In the rows, 100 means zero.
One turn sends every row of this set to another row. A few are shown first. Where does it send the rows asked after them?
K_806:  88  99 102  88 114  73 106 129  81 117 105 132  84  88  78  89  94 106  82 127 101 129 102 103 109 102
K_469:  96  99  99  94 106  99 112 115  67 107  94 110  84 106 104  99 101 113  94 142 110 115  92  95  80  89
K_803:  75 109 101 100  90 104  95 121  96 121 122 116 101  89  98  93 111 118  77 125 100 119 115 104  72 106
K_935:  97 124  87  86  97  87 109 101  88 123  99  93 100 100 112 100 112 102  90 129  86  99  89 103  87  79
K_400:  88 111  93  72  94  96 103 120  87 132 106  98  79  86  90  90 103 124  96 105  96 118  80  90 111 105
K_566: 117 106  86 121 105  94 111 100  85 101 110 114  77 103  99  97  92 110  84 113  85 103  99 101 101  95
K_486:  97 117 118 106  79  87 112 124  71 119 128 104  74  97 103  72 101 103  92 105  88 100  89 111  99  95
K_869:  84 122 107  91  92  78  99  98  64 106  95 114  92  84 106  82 112 122 100 109 105 111 115 100  69  93
K_178:  75 103  91  91  82 103 100 110  86 105 120 107  82  93  94  85  93 118  67 117 112 130 106  96  85 100
K_889: 105 103  96  94  96  85 100 121  76 133  98  98  85  88 103  81 110 118  92  99  87  86 121 113 112  95
K_75:  87 106  99  91 103  71  98 135  77 115 110 137  92  71  92  77  98 106  89 123  88 122 106  92 102 104
K_939: 107 100  94  88 100  82 105 113  74 130 103  89  78  95  99  85 103 114  92 103  96  96 122 112 118  91
K_393:  80  97  87  78 100  89 109 122  80 115  81 126  88 100  83  93 109 108  84 102 104 116 108  86  80  89
K_815:  83 100 113 116  88  91  93 120  76 122  95  91  77  85  89  69 102  96  75 114  93 115 101 111 103  92
K_336:  82 109 105  77  90 101 102  97  73 114 102 126  92  96 119  87 112 115  87 101  86 122  93 103  78 112
K_512:  98 123  83  90  83  87 111  99  89 116  86 103  88 104 102  86 110 115  81 114  85 102  85  97  90  73
K_540:  83 112 111  85 108  84 104  97  64 105  92 105  87  95 101  98 106 117  94 113 118 113 104 111  77  98
K_539:  96 105  96  83 100  87 106 105  82 127 126 103 100 124  96  88  98 127  95 113  99 117 111  92  84 103
K_296: 117 112  89 125 105  92 106 104  87 108 117 118  88  95 105  95 101 107  92 117  75  98 107 100  93  96
K_911:  99  91  78  87 111  89 114  95  95 119 108 111  99  73  78  85 111  90  92 115  84 121  99 107  99 111
K_884:  88 105  94 119 104  73  91 109  91 111 108 124  90  94 109  80 105 112  61 116  97  99  96 105  84  94
K_52:  87  98 101  80  92  84 108 118  86 127 124 106  95  78  95  76 115  98  79 102 101  94 105 132  97  95
K_187:  74 105 116  83  96 103 108 106  71 122  93 133  81 104  98  80 118 112  83 110 105 112 110  83  97  93
K_291:  95  92  87  84 103  98 104 103  96 130 107 102 100  74  70  83 104  94  96 114  87 129  98 103  99 106
K_310:  92 103 113 118 103  90  87 130  77 118 111 102  81  86  87  80 104  90  88 129  86 125 113 107  99  92
K_567:  91 119  98  78  94  90 100 120  97 146 112 106  90  86  88  89 115 125 107 114  87 118  96  92 102 103
K_360:  92  91  86  89  94 100 101 109  95 125  97 112  99  69  72  75 106 102  92 102  81 123  93 100  96 107
K_390:  91  99  98  79  83  79 113 109  87 125 121 108  84  85  85  67 111 103  77  98 104 104 110 127 100  86
K_332:  88 112 106  73  96  94 107  85  78 120 113 118  88 108 108  91 110 112  93 112  94 137 107 104  80 105
K_350:  98  92  76  92 100  90 113  98  95 115  99 121  95  71  76  75 113  99  87 104  79 117  96 103  98 109
K_208:  90 100  97 101  99  94 119 104  80 114 115 113  78  73  88  78 116  84  95 120  99 116  71 110  85  89
K_101:  80 123 114  91 106  96 107 102  84 100 117 125 105  95  89  88 118 117  88 122 103 102 114  95  83 112
K_114:  79 118 105  84  99  97 110  96  75  87 116 118  90  96  87  81 104 117  80 113 111 108 105  87  93 109
K_382:  86 105 116 117  93  87  92 119  80 130 104  90  84  85  89  72 108  91  83 124  91 116 113 113  99  91
K_581: 112  94  86  81  94  84 109 105  82 127  94  83  88  97  96  92 108 111  89 106  94  94 114 107 108  93
K_245:  93 107  91 111 109  67  95  97  89 112 124 109  86  99 106  82  97 103  67 128 105 113 106 101  89  87
K_520: 100 115 125 107  88  86 116 122  79 128 125 106  75 109  93  82 106 105  93 112  93 104  93 121  99  94
K_542:  88 102  92  88  92  96  98 119  74 117 113 111 102 109 110  82  99 132  87  97  90 101  94  90  83 113
K_519:  98 110  96 101  86  92 107 118  69 107  95 124  88  94 107  78 110 121 100 135  94 113 105  83  71  83
K_421:  92 105  99 107  93  90 119 103  88 121 111 124  80  77  80  73 125  91  98 119  93 118  82 110  80  84
K_630: 117 121  91 115 105  99 108 103  92 106 112 119  83  90  97  87 101  99 102 118  69 107  95  99  92 101
K_699:  75 110 115  78 104 103 105 106  66 124 111 119  90  94 111  85 115  96  94 122 104 112 115  79  97  96
K_348: 112 104  95  90 110  84 124 112  87 119 109 133  76  90  93  91 108  98 101  95  98  88  90 107  93  98
K_107:  81 104  85  72 107  86 105 122  74 119 105 112 100  87  99  96 107  90  98 117 100 116 117  81  77  92
K_180: 111  99  87  87  87  83 104 112  84 129  92  92  95  88 102  85 116 115  92 102  84  87 116 104 101  93
K_130:  90  98 110 119  96  94  89 131  75 111  99 107  72  88  83  75 101  98  78 118  87 123 103 106 102  92
K_261: 116 110  90  86 105  78 123 106  84 118 121 127  75  86  95  84 105  93 109 100  97  95 101  97  93  92
K_969: 117 115  91 113 108 102 112 100  91 102 105 116  74 100  89  92  95 101  94 115  79 111  88 103  98 101

K_245 moves to -> K_75
K_566 moves to -> K_310
K_350 moves to -> K_939
Now these:
K_539 moves to -> K_519
K_261 moves to -> K_486
K_336 moves to -> K_540

